The same turns and mirrors carry the whole set onto itself and the rows of a family onto each other. Which other rows belong to the same family as each row named below? List them in the order they appear above.
These 32 rows form 8 families of 4 rows each.
bop: [ 0.11  2.32  1.01 -1.23  0.74 -3.56 -2.11 -0.83]
guve: [ 0.99  2.44  0.95  3.14 -0.85 -0.94  1.75 -0.27]
lobi: [ 0.80  3.39  3.53 -1.25 -0.17 -0.89 -0.17 -0.80]
vimap: [-1.13  0.89 -1.34 -0.24 -3.16  0.06 -2.27 -3.10]
Zopa: [-0.86 -0.25  2.76 -3.04  0.11 -1.86 -0.30 -1.43]
Zoga: [-2.41  0.70 -2.07 -0.29 -0.02  0.71 -2.98 -0.41]
Rebub: [-0.70 -0.30  0.93 -0.92 -2.58  1.99 -1.47 -3.20]
Fopu: [ 0.14  0.08 -0.83  0.92 -0.33  3.57  0.36  0.92]
zorub: [-1.59  3.28 -0.65  1.52  1.68 -2.01 -0.18 -2.17]
papu: [-0.59 -1.87 -1.74 -0.49 -1.57  0.01 -2.97 -2.93]
loba: [ 0.57 -1.20  3.33 -2.77  0.13 -0.44  1.52 -0.64]
Vibil: [-0.20 -1.06 -3.20  0.63  0.70  1.38 -1.28  0.65]
lonan: [ 0.06  1.82 -1.94  2.23  2.58 -1.86  0.95 -1.14]
vobe: [-1.07  3.69  0.82  1.15  0.79 -0.07  1.53 -1.65]
Sar: [-0.13 -1.64  1.12 -2.65  1.14 -2.83 -0.15 -0.86]
vafil: [ 0.00  0.43  2.75 -1.89  1.53  0.04 -3.14 -2.08]
buvo: [ 2.84 -1.80  1.58 -0.28  2.70  0.95 -0.61 -0.56]
lisob: [-0.70  3.47  1.66  2.46 -1.33 -1.28  0.24 -1.10]
Gudu: [ 0.72 -1.57 -2.91  0.94 -1.48 -0.59 -1.60 -2.24]
nos: [ 3.03  1.26  2.21 -0.14  1.09 -0.38  1.84  0.47]
Gop: [ 0.58  2.46 -0.44  2.00  1.77  0.08  2.64 -0.97]
tari: [ 2.68  0.33 -0.23 -0.24  1.99 -3.22 -0.40  0.43]
vopu: [ 2.11 -1.30 -1.74  1.42 -2.11  1.82  0.90 -1.69]
beg: [ 1.40  0.14  3.71 -1.02  1.42  2.23 -0.55 -1.43]
vek: [-0.39  2.34 -0.07  2.92 -0.44 -3.15 -0.97 -1.06]
vadug: [-1.89  1.79 -0.04 -0.58 -1.35  3.35 -1.29 -0.35]
vevir: [ 1.33 -2.15  1.47 -2.25  0.97 -1.49  1.25 -0.02]
seded: [ 1.11 -1.64  0.28 -0.01 -1.82  2.79  0.50 -2.32]
bevi: [ 0.38  0.90  0.30  0.39 -3.43  2.59 -0.09 -2.56]
kapim: [ 1.01  1.66 -0.71  3.51  0.12 -2.45  0.46  0.07]
Rof: [ 1.68 -3.00 -1.89  0.44 -1.28  0.92 -0.74 -1.90]
gubi: [ 1.01 -1.33  0.59 -1.02  2.63 -0.94 -3.16 -1.49]

Which other rows belong to the same family as guve? lisob, vek, kapim
Which other rows belong to the same family as loba? Zopa, Sar, vevir
Which other rows belong to the same family as gubi? vafil, buvo, beg
Which other rows belong to the same family as Rof? Rebub, papu, seded
Which other rows belong to the same family as vimap? Gudu, vopu, bevi
Which other rows belong to the same family as lonan? zorub, vobe, Gop

The same turns and mirrors carry the whole set onto itself and the rows of a family onto each other. Which other rows belong to the same family as each row named below? List them in the order they appear above.
These 16 rows form 4 families of 4 rows each.
mema: [-0.52 -0.05  0.53 -0.49  2.17  2.76 -1.60  2.84 -2.34  0.57  0.84]
pel: [ 1.33 -1.24 -0.80 -0.96 -1.97  0.38  0.03 -1.19  0.33 -3.90 -0.34]
nisop: [-0.33  0.14  0.36 -3.47  2.26 -2.61  0.63  3.34  1.65  0.74  0.77]
Difad: [ 1.71 -0.33 -3.11 -0.86 -1.15  1.46  1.24 -1.95 -0.53 -2.30  0.43]
numis: [-0.04  0.55 -1.02 -0.94  2.63  1.52 -0.44  3.03 -3.35 -0.84  0.34]
semu: [-2.26  0.13  0.71  0.55 -0.88 -0.90  1.04 -0.57  2.01  3.46  0.59]
peti: [ 0.44 -0.45 -0.19 -4.61  0.37 -1.71  0.56  3.67  1.94 -0.94  1.52]
soso: [ 1.98 -0.80 -0.94  0.01 -1.79  2.66  0.60 -2.10 -0.83 -0.88  0.70]
teda: [ 1.22  0.46 -0.55  2.44  1.36  1.95  0.02  1.74 -3.18  0.27 -0.37]
mib: [ 1.52 -0.23 -0.18 -2.09  0.44 -3.18  2.58  2.51  2.73  0.53 -0.52]
mig: [ 2.71 -0.13  0.29 -2.04 -0.01  1.83  0.61 -1.20 -2.42 -2.66  0.39]
San: [ 1.08 -1.89 -0.81 -2.89  1.04 -2.69  2.70  2.95  0.62 -1.38  1.92]
nudo: [-1.10  0.73  1.28 -0.27 -2.84 -1.15  1.63 -0.54  2.88  1.83  1.16]
boga: [-2.27 -1.57  2.30  0.66 -1.99 -1.08 -0.53 -0.16  0.23  2.74 -0.52]
Ses: [-1.59  0.92  3.87 -0.98 -0.72 -2.13  0.62  0.77  0.98  1.67  1.12]
dedaz: [-1.20 -0.87  0.94  1.48  3.87  1.70  0.62  2.17 -1.92  0.41  1.32]

Which other rows belong to the same family as teda? mib, mig, Ses
Which other rows belong to the same family as boga? pel, San, dedaz
Which other rows belong to the same family as nudo? nisop, numis, soso

The same turns and mirrors carry the whole set onto itself and the rows of a family onto each other. Which other rows belong to the same family as each row named below? List them in the order they appear above.
These 40 rows form 8 families of 5 rows each.
Desaz: [ 0.53 -0.74 -1.60 -4.63  0.08 -2.73 -0.68  1.80]
Bipe: [ 3.11  0.30 -0.34 -0.60  0.17  2.86 -3.58  0.05]
Lolo: [ 0.27  0.84 -2.47 -5.12 -1.41 -1.22 -1.18  2.89]
Puro: [ 0.60  0.03 -0.70 -1.87 -1.20  1.58 -5.48 -0.06]
fof: [-1.31  3.18 -1.17 -1.75  0.04  2.03 -3.58 -1.59]
Miv: [-2.58  3.70 -2.25 -2.48  1.75  0.73 -1.09  1.01]
rekug: [-1.76  3.10 -2.76 -1.03  0.71 -2.29 -0.23 -0.05]
kage: [ 0.43  3.60 -2.03  1.59  1.78  0.72 -1.87  0.25]
feduk: [ 3.09 -1.20 -0.19 -4.68 -0.17  0.87 -2.45  0.62]
Gisid: [-0.73  2.23 -0.08  0.89  1.49  0.91 -0.41 -1.18]
bofi: [ 2.55  0.13 -0.99 -4.18 -1.29  2.26 -2.73  2.43]
Fivo: [ 0.46  0.98 -3.09 -4.75  0.48 -2.44 -0.55  2.34]
gil: [ 3.87  0.87 -2.29 -4.38 -0.13  0.69 -3.87  0.98]
Fovo: [ 2.89 -0.28 -0.67 -5.15  0.07  1.86 -2.00  0.87]
gep: [-0.12  3.28 -1.41  1.29  0.70  0.26 -1.61 -1.61]
guf: [-1.82  1.37 -1.50 -1.20  1.18 -2.73  0.58  0.68]
sud: [ 2.07  0.36 -2.64 -4.62  0.77 -2.89 -0.58  1.58]
Bedug: [-1.52  2.90 -1.04  1.25 -0.65  0.96 -1.40  0.13]
Gara: [ 0.34 -0.05 -2.09 -5.43 -0.64 -2.25 -0.98  0.99]
rire: [ 3.23  2.54 -1.37 -0.99  1.17  3.00 -3.42 -0.10]
Toze: [-2.02  1.06 -1.91 -1.19 -0.06 -3.11 -0.29  0.25]
dil: [ 4.51 -0.57 -1.15 -3.85  0.56  0.48 -2.30  1.11]
nis: [ 0.67 -1.37 -1.43 -2.85 -0.11  0.03 -4.17  3.36]
Rateg: [ 3.70  0.95 -0.26 -0.08  1.09  2.11 -2.63 -0.93]
nud: [-0.34  2.32 -2.69 -1.32  1.21 -3.33  0.27 -0.08]
Vomo: [-2.27  2.55 -2.49 -1.78 -1.06 -2.05 -0.46  1.50]
vogep: [ 1.49  0.95 -3.52 -4.04 -0.21 -3.15 -2.60  1.98]
Tis: [-1.14  3.07 -2.99 -1.74  0.93 -2.71  0.06  0.45]
goka: [-1.38  0.89 -2.49 -3.16  1.67 -0.58 -1.42  4.21]
Pugi: [-0.96  1.54 -0.44  1.75  1.04  0.50 -0.87 -0.33]
sisiz: [ 1.45  0.62 -2.95 -4.83  0.65 -2.31 -0.76  2.71]
bafe: [ 1.58  1.42 -0.12 -0.25 -0.85  3.61 -2.83  0.73]
Fon: [-0.66  2.61 -3.38 -0.31  1.08 -3.11 -1.40  1.52]
tur: [ 4.08 -0.70 -1.37 -3.72  0.13  0.93 -2.97  2.02]
Potes: [-0.10  2.74 -1.08  1.48  0.48  1.01 -2.09 -1.55]
Bib: [ 0.60  2.74 -1.11  1.43  1.41 -0.26 -0.98 -1.67]
Rufol: [ 2.08  0.66  0.38 -0.61  1.13  3.64 -1.90  0.07]
Gir: [ 2.32  0.67  0.63 -1.28  0.70  3.03 -2.26 -1.23]
reles: [ 3.46 -0.72 -1.66 -4.46  0.18  0.77 -2.65  2.48]
mitu: [ 3.10  0.96 -0.46  0.04  0.23  2.51 -3.52 -0.65]

Which other rows belong to the same family as feduk? Desaz, Gisid, guf, Gir
Which other rows belong to the same family as reles? Bipe, rekug, Fivo, Potes
Which other rows belong to the same family as sisiz? gep, Tis, tur, mitu
Which other rows belong to the same family as Fon? kage, gil, rire, vogep
Which other rows belong to the same family as dil? sud, Rateg, nud, Bib

